(in the rows, 128 means zero)
Turns, then the turns between two rows, first turn first; the first pair answered
turn J:
[158 146 117 140 143 113  96 106 103 122 130 116 142  95 177 120 104  89
 153 106] => [152 135 107 135 140 120 100 109 116 110 131 106 132  96 178 124  99  92
 156 109]
[133 126 137 121 107 133 147 119 121 126 109 111 137 127  92 113 145 118
 135 127] => [139 112 132 111 116 136 154 123 129 124 111 101 137 127  95 115 138 121
 139 131]
[147 118 130 139 132 136 117 132 116 139 126 118 116 140 146 127 131 124
 102 153] => [139 117 121 141 129 142 117 127 119 132 122 122 111 142 148 135 134 121
 106 157]
[101 142 119 175 106  98  91 107  90 139 102 172 125 120 133 149 175 102
 142  90] => [199 123 152 113 154  62 101 119 110 154 128 138 161 151 144  93 120 131
 124  91]
turn W:
[122 158 154 131  96 137 138 135 102 120 121 158 152 119  77 125 139 132
 123 107] => [124 155 173 136 104 137 129 135  94 156 128 168 141 137  93 128 128 123
 113 109]
[ 73 131 101 146 102 160 131 116 121 115 117 143 100 118 128 166 155 109
 133 128] => [111 134 130 156 134 108  86 115  97 159 121 146 108 142 165 150 151  94
 135 120]
[175  58 101  99 161 117 151 141 166  83 151  66 140 114 113 123 107 164
 165 162] => [149  47 124  94 161 162 169 129 159 146 160  96 106 137 138 138  81 156
 136 176]
turn S:
[123 163 100 138 113 113 112 142 103  78 113 130 163 102  90 128 183 129
 156 118] => [139 120  86 140 158  86  80 127 112 117 126 121 132 117 177 130 167 118
 162 125]
[136 128 153 109 119 128 130 135 136  88 111 131 150 130 114 109 113 142
  98 134] => [101 131 133 137 111 125 114 129 126  76  99 137 134 116 128 127 141 122
 115 133]
[130 157 112 168 136  81  75 126 105  98 117 119 124 103 124 140 162 100
 151 117] => [179 126 128 133 171  75  83 122 121 132 139 105 119 136 160 115 117 117
 138 128]
Pairs:
(2 to 3 turns a pair)
[127 185 175 147  98 100  96 114  98 147 120 168 156 120 120 170 142 133
 139 101] => [168 141 160 132 150  77  83 108 118 160 131 138 139 137 185 157 119 136
 146 114]	W S J
[ 75 126 152 142  94 174 103  92 112 155 127 169 123 154 121 180 142 124
 110 105] => [124  71 135  84 137 172 128  99 159 137 149 117 116 171 157 148 102 156
 113 122]	J J
[166 174 106 125 106  67  86 130 109  97  97 157 164 102 118  84 124 101
 152 123] => [155 159 138 126 127  96  93 113  91 193 109 200 127 145 162 100  95  93
 121 137]	W W
[144  80 108  95 154 132 153 132 153 122 137  97 112 124 160 126  97 160
 100 145] => [144 117 121  99 107 133 170 150 143  83 125 101 158 110  87 113 115 164
  96 132]	W S
[137 103 115 109 144 138 146 117 144 144 144 125 114 146 150 129 109 135
 129 133] => [149 118 120 135 152  90 101 124 125 137 134 130 133 130 147 117 133 115
 145 121]	J W J
[ 88 131 113 115 103 157 139 164 139 175 130 161 104 142 123 139 106 163
 100 131] => [107 125 123  98 116 143 140 171 149 175 136 154 109 150 124 122  90 167
 100 131]	J J
[ 86 160 150 180 121 122 102 131 103 147 144 175 123 109 101 125 140 109
 127 129] => [109 144 110 164 127 109 105 141 133  73 147 128 142  81  96 110 149 121
 153 129]	S W
[179 144  95 119 112  88 112 136 140  99 123 110 165 115 120 111 143 148
 108 111] => [137 154  83 150  90 104 107 125 127  93 118 127 147  97 114 139 169 134
 113 105]	J J
[178 110 122  69 149 107 140 154 167  99 142  88 141 116 133 109  92 164
 113 151] => [116  95  81 103 152 137 125 126 163 119 137 105  80 115 189 161 108 141
 129 163]	J S
[174 121 158  88 141 129 144 142 131 142 141 115 157 144 133  90  83 146
 112 139] => [155 168 163 138 112  94 102 145  98 115 117 135 178 116 103 102 137 118
 133 111]	S W W
[111 132 158  96  63 183 187 124 103 144  95 143 122 132  79 121 123 156
 103 178] => [123 116 149  83  74 185 197 122 116 142 102 128 119 141  91 117 111 160
 103 185]	J J
[133  97 165  97 102 169 192 142 137 162 101 109 108 132 144 104 113  97
  97 114] => [140 128 180 107  87 155 180 147 120 150  91 120 132 129 108 101 129  94
  95 104]	S J
[110 178 179 186 120  99  68 137  74 133 104 155 151  79  84 112 168  99
 135 120] => [149 138 191  87 128 157 156 152 130 114 134 124 174 101  48  76  92 161
  91 141]	W J W
[106 150 119 119 117 124 113 117 140 113 100 145 150 104 130 126 179 111
 163 117] => [108 123 105  97 131 143 136 118 166 105 114 129 139 111 150 129 157 126
 161 130]	S W
[160 145 146 151 145 101 120 109 124 169 149 108 150 147 124  85 102 125
 124 120] => [129 163 158 168 116 120 132 113 116 169 141 137 151 141  91  99 107 124
 117 116]	S W W
[111 147 120 143  67 150 142 109  99  97 140 124 136 151  81 140 157 162
 139 133] => [108 140 131 142  74 171 142 100  93 131 139 142 122 164  99 147 144 156
 122 139]	W W W
[130 167 138 162 105  98 112 131  99 141 120 157 124 124 114 130 165 103
 143 118] => [184 151 157 109 123 102 143 147 123 137 136 133 150 142 103  88 119 136
 118 116]	W J
[201 153 163 126 152  67 113 142 131 128 121 121 179 118 106 104 130 135
 138 111] => [172 136 193 121 157 118 134 126 119 203 132 153 133 152 140 125  98 134
 100 133]	W W
[173 141 134 101 124 130 121 164 143 102 157 109 172 149  86 109 127 145
 107 107] => [168 148 121 126 128 107 100 161 136  83 152 112 178 134  90 110 146 133
 124  97]	S J
[ 98 150 134 150  96 155 144 130 114 128 123 136 130 133  70 150 156 129
 112 117] => [100 144 141 150 106 156 145 127 109 161 125 148 120 145  95 153 144 126
 103 121]	W W W
[114 143 120 171 123  77  91 128 104 101 104 127 137 103 119 129 167 107
 162  98] => [113  93 141 131 152 143 134 110 120 189 134 144  83 154 178 140 100 123
 119 131]	S W W
[ 84 142 127 148 101 148 148 123 105 117 120 137 114 124 110 141 146 125
 130 137] => [155 116 144 126 153 102 130 121 117 154 134 113 123 150 159 109 114 126
 124 136]	W J
[130 158 129  96 112 147 183 134 146 101 121 133 187 137  51 136 125 164
 101 113] => [ 89 182 149 139 103 139 149 116 106 158 109 180 163 138  73 163 148 128
 104 102]	W S
[102 103 174 105 110 186 129 151 134 169 148 168 126 137 127 113  92 146
 113 139] => [100 110 144 106  92 180 136 160 150  90 130 142 148 106  80 110 115 159
 142 132]	W W
[155 114 143 111 153 114 110 127 131 152 142 133 118 141 154 111 106 125
 120 132] => [121 112 136 100 129 162 142 118 138 145 144 139 105 138 141 125  98 136
 108 136]	W W
[156 111 100 127 140 110 130 137 151  82 131  93 135 119 143 118 124 133
 147 134] => [139 101  94 141 151 106 110 123 141 110 130 104 111 128 174 134 125 121
 147 137]	S J S
[174 109 154  73 146  92 133 136 146 136 136 108 142 116  95  58 117 156
 143 114] => [110 112 134 143 149  93  79 104 112 179 123 144  83 112 161 119 153 107
 168 109]	J J S
[110 151 136 179 117  87  61 104  84 102 113 144  95 110 125 143 194  76
 155 114] => [ 99 156 120 174 106 105  80 107  94  80 107 139  92 103 104 149 201  81
 154 118]	W W W
[103 146 117 170 146 141 111 125 138 181 128 154 100 108 111 134 147  77
 106 109] => [117 131 103 120 138 166 159 144 179 127 133 119 125 101  72 111 126 117
 102 116]	W J W
[129 141 116 132 111  87 132  97 106  89 105 122 146 109 144 124 155 139
 148 123] => [157 140 156 106 122  90 148 102 100 141 116 136 150 141 149 109 124 149
 118 124]	W W S
[184 123 191 136 157 116 125 111 141 130 151  69 137 133 122  95 119 147
 108 146] => [112 157 181 160 102 165 152 107 126 109 131 100 129 112  68 129 148 136
 101 148]	W W S
[117 123 140 142 127 118 113 113 119 144 107 151 123 131 146 156 134 116
 129 128] => [120 127 137 145 134 104 104 117 117 141 109 140 134 128 143 148 138 114
 135 125]	W W W
[ 75 147  94 145 112 162 137  97 114 166 104 132  96 102 140 181 149 105
 140 161] => [ 92 145 111 149 129 142 118  99 102 192 107 140  92 113 161 177 144 104
 139 156]	W W W
[ 67 119 101 128 152 200 133 102 132 155 120 136 100 122  65 108 127 149
 125 119] => [ 97 133  87 139 155 148 105 117 141 103 112 109 134 100  50  89 148 151
 154 103]	W W
[148  94  90  97 132 172 140 139 132 115 100 115 112 132 128 128  97 157
 130 115] => [150 109  92 113 123 145 126 148 131  84  95 114 139 114 111 114 119 151
 144 104]	W W S
[131 144 164 131 111 131 134 134 106 157 125 171 132 141 109 135 129 127
 103 125] => [136 141 134 155 119  91  94 128 107 128 119 147 133 120 129 135 157 115
 137 116]	W S
[ 63 160 128 143 147 159 127 144 101 148 158 174  79 136 141 163 129 106
 125 126] => [109 186 175 135 138 133 124 163  85 151 161 178 131 143  93 127 121 115
 107 108]	J S
[ 81 159 128 168 103 140 125 120 117 141 114 159 120 113 106 160 165 111
 133 125] => [130 172 150 150 108 100 117 136 112 132 114 151 168 121  79 122 159 115
 131 110]	J S
[134 127 138 108 129 156 144 135 125 167 120 149 150 102  97 130 116 106
  98 135] => [133 135 133 140 143 117 105 124 112 161 108 151 145  93 125 135 149  80
 122 122]	S W
[110 140 146 143 107 146 138 127 112 156 130 147 127 134 103 130 133 123
 118 145] => [132 122 136 108 112 144 156 134 137 133 139 123 143 135  94 113 117 144
 109 146]	J W W
[151 148 115 143 100 100 115 141  90 126  96 117 137 106  85 118 150 126
 148 101] => [104 122  81 134  95 158 151 126 113 119  98 115  92  98 101 152 143 133
 147 123]	S W
[106 122 135 129 144 121 135 138 130 146 160 112 115 123 124 115  97 161
 124 143] => [ 89 120 109 145 139 118 125 135 133 118 151 107 111 108 129 126 122 153
 146 137]	W J
[162 139 119 114 128 106 100 120 114 125 115 117 135  90 134 114 126 112
 145 123] => [154 125 131 112 130 128 104 113 106 173 124 140 112 111 157 125 113 109
 128 132]	W W
[121 110 144 108 147 132 124 108 140 197 145 125  90 147 159 113  92 131
 122 138] => [102 130  85 131 122  99  98 117 148  88 125  92 114  87 121 113 149 123
 170 117]	W J
[201 124 198 110 120  86 133 144 141 190 133 135 133 181 115  74  80 133
  96 149] => [144 117 181  96  89 161 185 139 161 173 133 143 109 178  85 103  69 152
  80 163]	W W
[146 147 138 166 139  76  84 130 100 132 128 135 142 112 141 120 156 108
 150 117] => [112 140 157 161 130 126 111 122  95 191 140 159 109 134 156 144 132 113
 117 132]	W W
[143 119 126 108 143 137 142 130 131 137 136 128 130 151 144 123 101 146
 126 128] => [146 124 115 129 143 103 117 130 121 119 129 121 133 135 156 118 118 134
 137 120]	J S W
[126 146 125 160 135  98  95 126 155 123 108 142 127 120 129 143 176 111
 145 123] => [165 117 128 102 149 111 127 138 184 106 127 112 137 135 125 114 132 140
 127 130]	J J S
[133  89 123  96 150 132 139 118 135 166 140 121  98 156 181 130  94 139
 111 138] => [112 103 130  86 118 173 178 123 135 144 138 124 114 145 129 136  94 152
  92 147]	W S W
[ 67 125 116 136 113 154 153 159 124 141 124 134 117 138 128 165 139 139
 138 133] => [121 139 129 116 111 115 150 183 135 108 123 113 168 135  92 121 130 152
 143 117]	W S W
[119 100 105 126 139 140 175 126 184 105 126 105 130 119 120 126  99 132
 127 146] => [113 116 125 133 117 157 184 131 168 114 122 127 142 118  86 129 103 130
 112 149]	W S J
[133 120 116 132 119  98 160 117 118  36 125  75 141  96 106 111 144 149
 127 115] => [129 108 102 155 150  72 119  93 105  71 126  86 106 106 170 125 155 123
 141 118]	J S
[105 129  56 151 185  92  82 112  97  87 123  84  92 142 207 180 139 113
 182 130] => [157 104 121  56 192 152 174 131 130 136 162  82 116 191 165 136  45 170
 111 150]	S W W
[131 112 107 116 117 100 111 147 137 114 119 112 135 104 145 159 161 123
 156 144] => [128  96 116  86 116 136 150 144 152 122 124 111 128 115 135 164 131 141
 137 158]	S W
[157 112 179 104 160  78 142 136 125 144 123 112 143 120 136  84  95 143
 104 111] => [ 79 118 126 117 108 140 182 133 140  79 105 115 125  79  90 128 127 144
 122 118]	W J
[129  73 129 118 147 183 145 128 123 178 144 138  88 155 169 155  82 138
 103 153] => [105  87  85 109 109 200 171 137 148  78 140 105 116 108 106 157 107 162
 131 146]	W W
[109 120 133 121 140 145 155 112 124 144 120 131 112 114 164 149 106 119
 126 160] => [158 137 146 112 140  97 140 130 120 118 117 114 152 108 133 112 109 125
 129 142]	W S
[149 134 106 110 109 104 134 176 109  88 128 118 153 148 119  98 132 137
 129 114] => [135 150 130 119  94 107 130 173  89 120 129 143 154 154 113 103 133 130
 115 111]	W W S
[114 117  95 136 116  96 119 139 149 101 135 111 107 116 164 151 138 125
 128 143] => [118 121  99 137 128  87 112 134 140 119 139 111 106 120 178 148 132 116
 122 146]	W W
[101 134 137 131 107 166 141 122 118 146 124 130 122 136 118 129 135 136
 117 149] => [147 144 151 133 122 113 118 130 117 135 128 116 154 141 113  98 137 136
 124 132]	J W
[ 74 137 188  96 119 141 190 174  82 116 102 153 166 135  24 107 114 167
  90 126] => [ 27 129 142 187 149  91  97 136  46 155  84 174  93 123 144 161 172  97
 141 119]	S W
[116 129 133 130  95 138 106 117 146  69 104 125 135 114 145 163 121 143
 121 148] => [139 131 171 114 107 144 116 112 135 119 114 146 135 143 149 161  91 150
  91 152]	W S
[161 128 123 127 146  94 100 133 133 123 122 112 136 132 142 119 115 131
 144 113] => [156 111 118 105 141 117 123 129 151 119 133 104 125 137 146 116 100 148
 132 127]	J S
[115 140 114 133 108 142 139 131 133  97 132 129 134 121  92 138 147 134
 130 124] => [102 145 128 146 114 142 124 118 113 147 128 155 119 130 114 145 147 117
 121 125]	J W S
